runs of hidden systems
Nuv, run 1 (8 x 22)
[49 39 -48 -21 -29 11 0 -45 -27 1 5 29 4 28 3 -39 -30 -11 -28 43 -11 8]
[39 0 -21 -14 31 24 -11 14 -37 -42 -23 -49 1 22 26 28 15 -52 29 28 10 -16]
[8 -25 43 31 -23 27 -22 7 1 14 -36 -54 8 -6 -54 -21 -3 -37 -38 -1 -10 7]
[24 35 -43 -23 -48 -38 -7 -20 -23 -8 1 -13 29 -6 -16 -29 -26 13 -59 22 8 37]
[20 13 -34 -20 6 -35 -28 46 -22 -32 -13 -58 23 -13 44 41 27 -14 22 -7 19 -16]
[-8 -34 42 55 -16 -17 -32 39 -1 31 -33 -25 11 -41 -23 -8 23 3 -13 -36 -20 5]
[18 20 -25 0 -29 -57 -3 1 -18 45 14 44 14 -24 12 -26 -13 45 -50 11 -4 22]
[9 16 -19 -21 22 -29 1 53 -31 -1 -12 11 -7 -7 76 25 43 7 45 15 4 -28]
Vef, run 2 (8 x 22)
[-30 -15 13 -26 43 54 42 -38 13 -61 -6 14 -29 17 0 5 -13 -16 40 2 7 -1]
[-14 5 5 -25 -11 64 -8 -47 43 -48 10 -27 2 14 -42 -3 -37 -32 4 -15 5 -16]
[5 5 -54 4 1 16 0 -53 -6 -65 14 -39 21 38 -28 15 -14 -28 29 -18 5 18]
[6 -12 -15 24 19 14 -22 -7 20 -7 41 -62 14 43 -39 56 -6 -39 -1 -15 24 -3]
[12 -6 -21 63 -27 -6 -16 -17 -9 21 11 -45 25 56 -54 0 17 -27 -11 -14 -14 23]
[2 -7 -16 33 15 -42 27 8 -19 33 29 -26 7 58 -33 28 24 4 -35 23 22 41]
[-32 5 25 18 -38 -32 20 39 21 50 -4 -27 2 45 -29 1 52 18 -17 14 -3 9]
[-53 -16 23 16 -12 -55 47 12 -4 9 -22 5 0 0 -19 -19 37 46 -20 -2 2 53]
gido, run 3 (8 x 22)
[21 -1 12 42 -49 -14 -21 16 -27 44 -43 -12 11 -8 -19 -50 25 -4 -32 7 -34 15]
[41 14 -23 -15 2 -39 16 18 -65 16 -24 18 3 -10 39 -19 4 9 -35 52 6 25]
[-8 5 36 -21 -9 -10 2 62 -10 18 -52 11 -16 -34 53 -15 39 12 13 17 -11 -26]
[-22 -16 25 -1 -11 -13 22 -12 -25 -20 -51 34 -6 -59 9 -58 -10 30 -16 -5 -20 32]
[18 25 -10 -59 -8 -4 -12 -5 5 -8 4 52 -5 -59 48 -18 -44 25 -18 12 3 -20]
[-4 1 -8 -6 10 22 -21 -8 -4 -41 -27 27 -4 -45 48 -11 -1 -3 65 -39 -28 -32]
[15 -36 21 23 37 42 -22 -36 0 -1 8 43 -11 -52 -4 -13 -58 -11 -9 -30 -12 -3]
[48 28 -25 -12 -19 59 -34 -40 10 4 12 30 -4 13 7 -24 -37 -31 12 7 -24 -43]
gido, run 4 (8 x 22)
[-28 -13 20 -19 -2 14 -30 -2 45 -34 1 -1 6 -69 1 9 -33 8 13 -58 4 -23]
[21 0 -42 19 -13 8 -46 -52 9 -18 31 16 25 -32 -11 -6 -51 -2 6 -54 -16 -2]
[51 -3 -38 26 35 22 -45 -12 -7 19 45 14 3 9 20 36 -23 -32 26 -14 -8 -36]
[27 -23 14 64 17 52 -17 -5 -10 35 -2 1 -15 43 -13 -3 19 -45 25 -1 -31 -22]
[27 -7 13 19 13 38 25 -24 -25 23 -3 0 -19 54 -33 -19 -6 -36 -40 56 -3 21]
[9 25 13 -50 -12 24 27 24 -4 -10 -27 -42 -11 47 4 0 22 -31 -11 66 18 -8]
[-30 -16 34 -24 -2 -6 24 23 -8 -49 -55 -69 3 -12 -18 -2 22 -13 -13 9 21 29]
[-12 7 8 -33 -40 -38 -16 16 14 -14 -13 -45 30 -48 -24 -5 -27 16 -62 -9 26 20]
Murez, run 5 (8 x 22)
[31 20 -37 24 -64 -11 -34 -32 -22 4 -23 1 29 -11 -20 -57 -12 -1 -23 -13 -36 15]
[32 -11 -24 -3 34 -57 -8 36 -49 1 5 -31 16 -24 25 38 -4 0 -36 16 34 27]
[7 -13 17 50 -16 1 -54 40 14 41 -9 -11 7 -20 9 7 30 -10 33 -44 -29 -39]
[25 -21 -12 49 24 -19 12 -28 -45 36 8 66 -10 -13 8 -31 -16 18 -22 6 -21 36]
[21 25 5 -37 11 -14 -7 60 -4 40 2 18 -16 -6 65 21 22 6 4 42 10 -40]
[-22 -24 29 28 11 26 15 1 -22 -22 -62 21 -23 -16 20 -33 35 -6 54 -14 -38 -2]
[0 -8 41 -36 11 23 14 -9 12 16 -4 44 -22 -47 2 -27 -51 16 -61 29 12 7]
[23 44 -34 -54 -34 16 -25 0 -10 -47 -30 -6 10 -19 47 -20 -4 -14 30 8 -11 -38]
Nuv, run 6 (8 x 22)
[19 -12 24 15 36 -4 36 25 -38 54 -8 40 -29 25 20 -8 22 2 -24 59 -1 15]
[-7 16 36 -50 -5 18 41 28 -4 9 -36 5 -30 27 19 -19 26 -4 -16 69 8 -8]
[-27 -6 47 -57 3 25 33 3 5 -49 -54 -14 -18 -34 3 -22 -12 -5 -18 29 16 10]
[-10 10 20 -60 -28 28 -21 -8 41 -38 -14 -14 8 -58 -7 -15 -50 0 -23 -17 12 -18]
[4 9 -32 -12 -28 7 -43 -30 11 -49 -9 2 25 -54 13 -16 -32 3 30 -53 -16 -18]
[40 -13 -35 42 16 5 -61 -17 -11 8 26 12 18 -35 12 13 -30 -16 24 -50 -20 -22]
[48 2 -36 67 -8 8 -36 -11 -24 50 18 24 6 29 7 -11 12 -18 20 -10 -43 -15]
[46 -8 -24 41 33 -4 15 -1 -61 32 1 11 -10 49 10 -1 21 -22 -6 47 -10 19]
mim, run 7 (8 x 22)
[-20 -46 4 68 45 -39 8 19 -25 16 6 -3 -1 1 -1 29 36 11 25 -35 -3 30]
[-13 -6 8 45 -14 -12 5 -15 18 70 31 62 -10 12 -23 -23 -4 36 -25 -9 -24 11]
[-4 23 -42 3 6 -8 38 -22 -24 -9 2 54 -13 43 39 -14 37 16 54 15 -22 3]
[-38 -23 59 1 44 19 38 37 22 26 -4 26 -39 12 20 23 35 10 24 15 6 -19]
[-51 4 36 -14 -38 32 43 -36 35 -15 -29 22 -19 16 -39 -53 3 14 -3 3 -17 20]
[-42 16 -24 -60 18 -6 41 -25 27 -62 24 6 -2 10 13 25 -11 20 27 -3 33 8]
[-44 -9 28 7 -7 25 -19 17 64 -9 12 -42 1 9 -24 35 19 -10 36 -53 4 -35]
[-14 -30 -8 39 14 19 9 -62 6 -33 18 -14 9 14 -61 -2 -32 -12 -9 -36 0 42]
Dek, run 8 (8 x 22)
[-39 19 36 -68 -22 5 50 3 23 -15 -24 6 -17 3 -5 -27 2 23 -35 42 21 15]
[-54 25 5 -67 -22 -18 16 13 46 -52 -4 -27 6 -14 8 16 7 28 13 -15 28 -4]
[-55 -18 -2 -8 29 -14 12 -19 29 -48 16 14 4 -35 5 24 -7 30 41 -58 11 9]
[-2 -3 -31 25 9 -1 -33 -38 31 2 59 34 14 -16 -8 21 -40 13 19 -61 -4 -11]
[28 -4 -53 61 22 -4 -19 -22 -14 25 48 15 6 51 -2 27 8 -17 34 -20 -16 -8]
[29 -23 13 58 26 34 -2 -1 -9 56 20 2 -17 56 -27 10 7 -36 -11 24 -12 -2]
[15 15 15 7 -39 37 15 -13 -5 27 -24 -13 -11 57 -36 -42 15 -28 -29 51 -17 3]
[-11 15 16 -49 -13 2 50 9 -7 -23 -29 -36 -8 37 -18 -11 16 -10 -37 62 24 28]
Murez, run 9 (8 x 22)
[-2 24 3 -23 -4 -23 42 31 -24 31 -21 29 -24 34 34 -17 48 20 -3 60 -2 3]
[-48 -9 55 -19 -9 -2 33 37 4 -15 -63 -8 -18 -18 14 -25 45 17 17 8 -7 5]
[-32 1 31 -31 -39 -2 7 -18 22 -19 -32 21 3 -65 -14 -49 -30 32 -32 -17 -7 15]
[7 25 -40 -57 -17 -25 -20 -11 0 -51 3 -2 25 -57 30 0 -40 19 -5 -17 16 -1]
[1 -23 -18 7 38 6 -34 -4 9 -45 19 -21 13 -41 16 44 -22 -16 38 -56 11 -17]
[25 -16 -12 38 33 37 -29 -38 21 24 55 36 -7 2 -12 20 -44 -17 7 -28 -10 -22]
[41 19 -40 3 30 25 7 -20 -17 19 38 27 -16 65 20 19 -2 -25 16 43 1 -19]
[-6 -12 29 8 32 36 36 21 -7 8 -16 -20 -31 64 0 14 44 -37 22 42 5 -7]
Vef, run 10 (8 x 22)
[18 39 -6 -50 -59 -3 -35 29 2 -11 -40 -23 15 -39 30 -26 0 -2 -11 7 -8 -30]
[20 -17 -16 -3 37 -27 -14 21 -52 -42 -32 -10 10 -62 52 11 2 -1 19 -14 7 12]
[48 4 10 -11 -9 9 -63 26 8 32 5 -8 10 -63 19 5 -40 -14 -34 -9 4 -39]
[57 11 -48 20 -4 -11 -31 0 -62 3 -25 23 8 -19 51 -25 8 -10 21 5 -31 -9]
[47 -18 25 -2 54 17 -14 41 -28 35 2 11 -22 -20 41 29 -11 -25 -16 38 16 -24]
[40 14 16 0 -35 33 -22 10 -29 19 -53 5 -6 -13 15 -58 7 -26 -11 30 -38 -22]
[31 -3 -4 -40 40 -5 29 6 -58 -34 -35 3 -12 -22 45 -6 -9 -14 -21 57 20 24]
[15 21 29 -53 -28 25 -31 41 13 -8 -41 -44 3 -31 18 -7 -1 -27 -14 20 8 -41]
mim, run 11 (8 x 22)
[19 24 0 -45 6 -29 -8 57 -10 17 -12 19 -7 -34 71 17 15 16 1 28 15 -29]
[-14 -16 45 7 -24 5 -12 32 -14 -6 -72 -10 -5 -53 10 -42 23 0 3 -15 -26 -4]
[0 -3 4 -33 11 -16 7 -21 -10 -26 -7 42 1 -77 14 -25 -53 31 -36 -5 9 22]
[12 25 -22 -31 -29 5 -50 14 24 -12 1 15 12 -46 49 0 -9 6 40 -37 -14 -56]
[16 -48 21 34 47 37 -28 -8 -25 -28 -31 -3 -5 -50 11 -2 -20 -34 26 -33 -17 -5]
[37 2 4 -11 -1 46 -29 -30 18 25 23 40 -10 -33 -4 -18 -68 -12 -42 9 -2 -23]
[51 30 -41 -30 -9 40 -26 -14 -24 -39 -19 -9 2 12 33 -8 -8 -42 35 21 -13 -34]
[30 -26 39 -14 46 36 -11 35 -15 2 -19 -40 -16 -18 6 27 -13 -49 -25 33 24 -15]
Dek, run 12 (8 x 22)
[25 -18 -7 -2 59 -12 -17 11 -21 3 24 43 -7 -58 55 31 -28 9 9 -13 12 -15]
[40 7 -13 29 -13 25 -63 11 -1 28 -2 18 3 -21 33 -3 0 -23 39 -28 -36 -57]
[51 -5 -21 23 43 23 3 -13 -60 8 -13 47 -19 8 45 -15 2 -23 20 37 -21 -5]
[54 12 17 -20 -1 49 -34 27 -5 28 -12 -15 -13 -2 21 2 -17 -47 -20 41 -3 -49]
[17 10 4 -21 -8 30 10 2 -45 -45 -73 -19 -10 2 28 -40 26 -32 23 35 -20 -1]
[18 -7 21 -61 21 20 0 5 -15 -37 -29 -13 -7 -55 20 -5 -49 -13 -42 32 26 2]
[9 14 -21 -27 -34 -7 -40 8 -10 -58 -41 -45 30 -49 21 -8 -6 -12 20 -30 -6 -14]
[14 -32 -15 12 52 -24 -5 -10 -46 -39 -13 10 7 -68 29 9 -26 5 1 -23 8 26]

runs to name
run 13 (2 x 22)
[8 46 -64 -31 -56 -33 -5 -35 3 -30 18 -22 34 18 -19 -12 -16 11 -24 -1 11 20]
[-16 -16 -21 7 25 -43 -4 27 2 -30 19 -68 25 6 -6 62 16 -3 13 -30 34 16]
 => Murez
run 14 (2 x 22)
[-27 -33 14 27 28 -6 -14 -9 42 4 50 -18 10 -17 -38 43 -28 6 -10 -55 22 8]
[5 22 -49 40 -43 -10 -27 -36 23 31 42 18 19 37 -30 -11 -3 12 7 -35 -27 -1]
 => Vef
run 15 (2 x 22)
[49 -10 -16 29 25 49 -54 -21 3 11 32 -1 3 -2 -3 19 -43 -47 6 -16 -9 -32]
[38 13 -41 44 -32 30 -23 -39 -24 9 -5 -4 10 49 -26 -33 6 -33 13 3 -40 -3]
 => Nuv
run 16 (2 x 22)
[-20 34 -38 -50 -26 -52 21 14 7 -36 11 -46 24 22 1 25 16 19 -13 12 36 21]
[-57 -44 43 20 31 -22 13 26 26 -18 -3 -28 -1 -28 -12 33 17 17 15 -46 17 17]
 => Dek
run 17 (2 x 22)
[2 4 -37 59 -33 -1 -21 -35 -15 -1 -10 20 14 18 -12 -34 22 3 41 -44 -50 5]
[8 -18 7 -7 53 -37 31 21 -14 33 38 20 -9 -1 9 36 -12 20 -48 36 41 32]
 => Murez
run 18 (2 x 22)
[-49 -12 41 19 -31 -41 32 24 14 29 -24 -5 0 2 -33 -25 36 40 -31 -1 -6 39]
[-40 14 -32 -10 -21 -66 35 -14 1 -17 10 31 11 -9 6 -10 12 63 2 -21 3 39]
 => mim
run 19 (2 x 22)
[-19 -24 44 -43 31 10 9 33 9 -42 -29 -52 -6 -39 5 27 -8 -16 -9 2 36 -1]
[-10 8 11 -17 -56 6 -34 -17 41 -15 -9 -38 26 -38 -47 -21 -42 0 -43 -31 2 3]
 => mim
run 20 (2 x 22)
[-62 -10 27 24 -28 -3 -8 14 56 0 -5 -21 7 -1 -25 7 33 21 35 -60 -16 -12]
[-26 -3 -20 12 13 -19 38 -49 3 1 36 71 -6 5 -10 -16 -20 43 -2 -13 -5 37]
 => Dek
run 21 (2 x 22)
[-12 -15 20 41 -21 -45 5 46 -27 30 -46 -32 7 -1 -7 -18 57 11 -14 2 -14 27]
[4 1 16 -15 0 -60 15 41 -19 38 -3 10 2 -32 14 0 0 38 -61 31 24 27]
 => Nuv
run 22 (2 x 22)
[-28 -45 53 49 38 49 9 -14 28 23 4 28 -30 7 -27 1 -1 -12 17 -22 -14 -7]
[-5 21 -17 -15 -9 43 29 -68 21 -12 24 45 -14 41 -24 -28 -32 1 -2 21 -11 8]
 => mim
run 23 (2 x 22)
[-59 -10 26 20 -22 -38 8 26 22 7 -23 18 0 -29 7 -12 41 46 31 -48 -21 4]
[-43 -23 4 22 21 -21 23 -31 7 -13 9 62 -7 -37 3 -14 -9 48 21 -47 -12 29]
 => mim
run 24 (2 x 22)
[61 28 -30 -42 1 25 -8 -9 -30 -17 -3 -27 2 22 14 0 -25 -44 -27 58 16 -6]
[11 -13 27 -5 6 24 -18 41 -16 -26 -56 -64 -2 -8 9 8 31 -48 20 7 1 -20]
 => gido
run 25 (2 x 22)
[13 35 -42 -9 -62 4 -26 -6 -5 -34 -27 -63 28 32 -16 -17 26 -28 17 -1 -15 -10]
[5 -39 -7 27 53 -32 5 17 -36 -26 2 -55 12 -7 -6 46 6 -18 -9 -8 29 38]
 => Vef
run 26 (2 x 22)
[12 26 -10 -40 -20 22 -7 21 16 -25 -8 -75 10 43 -9 26 15 -43 -1 27 23 -21]
[-21 -24 13 21 -20 -11 1 -12 -13 -43 -41 -65 23 -16 -50 -17 3 -11 -20 -25 3 45]
 => Nuv
run 27 (2 x 22)
[-9 -32 17 2 66 -38 31 46 -36 -4 -11 -12 -12 -11 34 43 30 8 5 18 29 24]
[-3 7 43 -5 -59 9 -37 26 36 42 -23 -9 4 -39 -22 -33 -11 6 -45 -11 -15 -21]
 => Vef
run 28 (2 x 22)
[-29 27 -29 -21 -46 -38 -3 -22 15 -28 -5 32 19 -39 16 -32 -4 51 19 -39 -19 7]
[-23 -26 -4 17 47 -14 -15 12 5 -22 11 23 -2 -44 40 34 7 15 59 -55 -1 -17]
 => mim
run 29 (2 x 22)
[11 -16 -2 41 -26 -18 -27 -1 -36 -10 -53 2 18 -55 2 -46 8 6 2 -37 -37 17]
[43 2 -26 -1 7 -46 -12 10 -43 29 10 33 11 -42 33 -6 -27 23 -49 18 8 17]
 => Dek
run 30 (2 x 22)
[10 -4 10 2 -9 -24 22 26 -57 -16 -64 -38 6 1 1 -26 38 -9 -19 36 -2 36]
[1 5 34 -37 -19 -36 3 51 -11 17 -36 -18 4 -48 15 -14 1 17 -55 29 17 11]
 => gido
run 31 (2 x 22)
[62 5 -1 -6 -3 -5 -41 22 -19 43 8 3 9 -39 13 -2 -39 -15 -65 26 10 -14]
[58 24 -30 -4 -33 -6 -36 15 -53 0 -44 -13 14 -19 34 -35 8 -21 -8 22 -25 -13]
 => mim
run 32 (2 x 22)
[-4 -27 -18 27 38 17 12 -69 -7 -28 23 39 -3 -15 -22 -11 -48 1 1 -30 -3 35]
[19 29 -28 -11 5 31 -24 -9 39 26 59 33 -7 34 21 29 -14 -12 31 -3 -1 -56]
 => mim
run 33 (2 x 22)
[-21 -12 30 6 -14 59 0 -46 49 -3 12 9 -10 9 -60 -23 -37 -15 -14 -19 -9 -5]
[26 27 -58 -30 3 26 1 -48 -2 -45 35 -19 12 44 -12 16 -34 -30 0 16 20 3]
 => gido
run 34 (2 x 22)
[13 -13 3 23 14 21 19 -26 -49 -2 -45 64 -20 -15 31 -54 6 -1 25 17 -40 10]
[17 9 26 -63 33 39 16 2 11 3 8 28 -30 -11 26 7 -38 -13 -29 52 28 -20]
 => Vef
